[[  5   8]
 [-21  24]
 [-18  -7]
 [ 27  21]
 [-30   9]
 [ -1  -1]
 [  5  16]
 [-39 -26]
 [ 24  20]]
->
[[-21  24]
 [ 27  21]
 [ 24  20]
 [  5  16]
 [-30   9]
 [  5   8]
 [ -1  -1]
 [-18  -7]
 [-39 -26]]

[[ 35  -1  -2  23  25   7  -3 -20  27 -21  17   3]
 [ -8 -21   9   2   7  14 -12 -18 -21  14 -19   9]
 [ -1  17 -12 -14  -5  -5  20  11  16  16  19  10]
 [-20 -13  10  -4  -1 -29  -9  -3   3 -19  27 -15]
 [ 41  -4  23 -20 -15  22   0 -11   2 -26   8 -36]
 [ 11 -10 -20   3  23  -4 -13  24  -9  13   4 -14]
 [ 25 -15   6   8  14   2  -9  -7  -6  -5  11 -36]
 [ -9  10 -10  33 -13 -12  -3   7  -2 -13 -22  12]]
->
[[ -1  17 -12 -14  -5  -5  20  11  16  16  19  10]
 [ -9  10 -10  33 -13 -12  -3   7  -2 -13 -22  12]
 [ 35  -1  -2  23  25   7  -3 -20  27 -21  17   3]
 [ 41  -4  23 -20 -15  22   0 -11   2 -26   8 -36]
 [ 11 -10 -20   3  23  -4 -13  24  -9  13   4 -14]
 [-20 -13  10  -4  -1 -29  -9  -3   3 -19  27 -15]
 [ 25 -15   6   8  14   2  -9  -7  -6  -5  11 -36]
 [ -8 -21   9   2   7  14 -12 -18 -21  14 -19   9]]

[[-15 -40   9]
 [ -6  23  25]
 [-13  26 -12]]
->
[[-13  26 -12]
 [ -6  23  25]
 [-15 -40   9]]

[[ -4   9  10 -36   9]
 [  2  -5 -21  -3 -20]
 [  4   5   5 -34  17]
 [ -2  -3  -3 -10  16]
 [  7 -10 -33  -3 -34]]
->
[[ -4   9  10 -36   9]
 [  4   5   5 -34  17]
 [ -2  -3  -3 -10  16]
 [  2  -5 -21  -3 -20]
 [  7 -10 -33  -3 -34]]

[[-10  22 -16   0 -10]
 [-37  36 -36  16 -25]]
->
[[-37  36 -36  16 -25]
 [-10  22 -16   0 -10]]

[[  6  -2]
 [  9  -3]
 [ 38  -9]
 [-14  25]
 [-24  24]]
->
[[-14  25]
 [-24  24]
 [  6  -2]
 [  9  -3]
 [ 38  -9]]

[[ -5   6   6  11  15  42  24   6 -12 -16  10  18  -1  25  -8]
 [  0   5   2   6  28  32  22   7 -14 -13   9  19  11  29  -2]
 [-13  22  29   0  -2   9   0  22 -20   7  30  14 -15   3  -3]
 [-10  13  10  12  25  40  13  13 -19  -5  19  13  -1  16   8]
 [ 10   8  10  -8  10   5  25   5 -13 -18   4  30   5  39 -15]
 [  0   3  10   3 -16  23  29  -2   6 -18  -1  20 -12  26 -31]]
->
[[-13  22  29   0  -2   9   0  22 -20   7  30  14 -15   3  -3]
 [-10  13  10  12  25  40  13  13 -19  -5  19  13  -1  16   8]
 [ 10   8  10  -8  10   5  25   5 -13 -18   4  30   5  39 -15]
 [ -5   6   6  11  15  42  24   6 -12 -16  10  18  -1  25  -8]
 [  0   5   2   6  28  32  22   7 -14 -13   9  19  11  29  -2]
 [  0   3  10   3 -16  23  29  -2   6 -18  -1  20 -12  26 -31]]

[[-41 -37  15  -6 -11  -2  16  40]
 [  9   8  20   9   5   5 -11  42]]
->
[[  9   8  20   9   5   5 -11  42]
 [-41 -37  15  -6 -11  -2  16  40]]
---
[[  7  -3 -13  14   1   7   5 -19 -22  -3  -1   3  18   6]
 [  7  -5 -14  15   1   8   5 -21 -24  -3  -1   3  19   6]
 [  8  -6 -15  17   1   9   5 -21 -25  -3  -1   3  20   7]
 [ 10 -10 -18  22   1  12   4 -28 -33  -3   0   3  25   9]
 [ 11 -13 -19  24   2  15   2 -38 -39  -4   1   3  27  11]]
->
[[ 11  27   3   1  -4 -39 -38   2  15   2  24 -19 -13  11]
 [  9  25   3   0  -3 -33 -28   4  12   1  22 -18 -10  10]
 [  7  20   3  -1  -3 -25 -21   5   9   1  17 -15  -6   8]
 [  6  19   3  -1  -3 -24 -21   5   8   1  15 -14  -5   7]
 [  6  18   3  -1  -3 -22 -19   5   7   1  14 -13  -3   7]]

[[-22 -10  10]
 [-12 -10   2]
 [-25  -2   7]
 [ -7 -40 -40]
 [-12  20  -2]
 [ 15  -2 -19]
 [  0  37   4]]
->
[[  4  37   0]
 [-19  -2  15]
 [ -2  20 -12]
 [-40 -40  -7]
 [  7  -2 -25]
 [  2 -10 -12]
 [ 10 -10 -22]]

[[ 24  -3 -11 -16  19   6 -22  14]
 [ -5 -10   3  12  -6  -2   0  -1]
 [ -6   2  13  -2   0   5  -1 -16]
 [-31   6  -3  11 -15  -4   6  -9]]
->
[[ -9   6  -4 -15  11  -3   6 -31]
 [-16  -1   5   0  -2  13   2  -6]
 [ -1   0  -2  -6  12   3 -10  -5]
 [ 14 -22   6  19 -16 -11  -3  24]]

[[-31  38  34  -8   0  33]
 [ -9  25  40  -2  -2  23]]
->
[[ 23  -2  -2  40  25  -9]
 [ 33   0  -8  34  38 -31]]

[[-11  12 -33  13  20  -3  10  16  29 -23  -5 -37]
 [ -7 -38  27   5 -29 -21  28   5 -42  24  13  -9]
 [ 10 -16  -2  -4 -27 -25  20  -4 -27  -5  27 -28]]
->
[[-28  27  -5 -27  -4  20 -25 -27  -4  -2 -16  10]
 [ -9  13  24 -42   5  28 -21 -29   5  27 -38  -7]
 [-37  -5 -23  29  16  10  -3  20  13 -33  12 -11]]

[[  8   4]
 [ 19  27]
 [ 22   2]
 [-35  -6]
 [ 27  27]
 [-37 -18]
 [ 38  35]
 [ -5  -1]
 [-40 -29]]
->
[[-29 -40]
 [ -1  -5]
 [ 35  38]
 [-18 -37]
 [ 27  27]
 [ -6 -35]
 [  2  22]
 [ 27  19]
 [  4   8]]

[[-12 -27  -4  -6   5   8 -29  -1   5   2 -11 -14]
 [  1  -6  -7   4  -7  16  18   1   6   3   1  22]
 [ 22  -5  19  -1   8   2 -42  -1  -1 -19 -19   1]
 [-19  38  13   5  -8 -32 -41 -13 -11 -15 -23 -32]]
->
[[-32 -23 -15 -11 -13 -41 -32  -8   5  13  38 -19]
 [  1 -19 -19  -1  -1 -42   2   8  -1  19  -5  22]
 [ 22   1   3   6   1  18  16  -7   4  -7  -6   1]
 [-14 -11   2   5  -1 -29   8   5  -6  -4 -27 -12]]
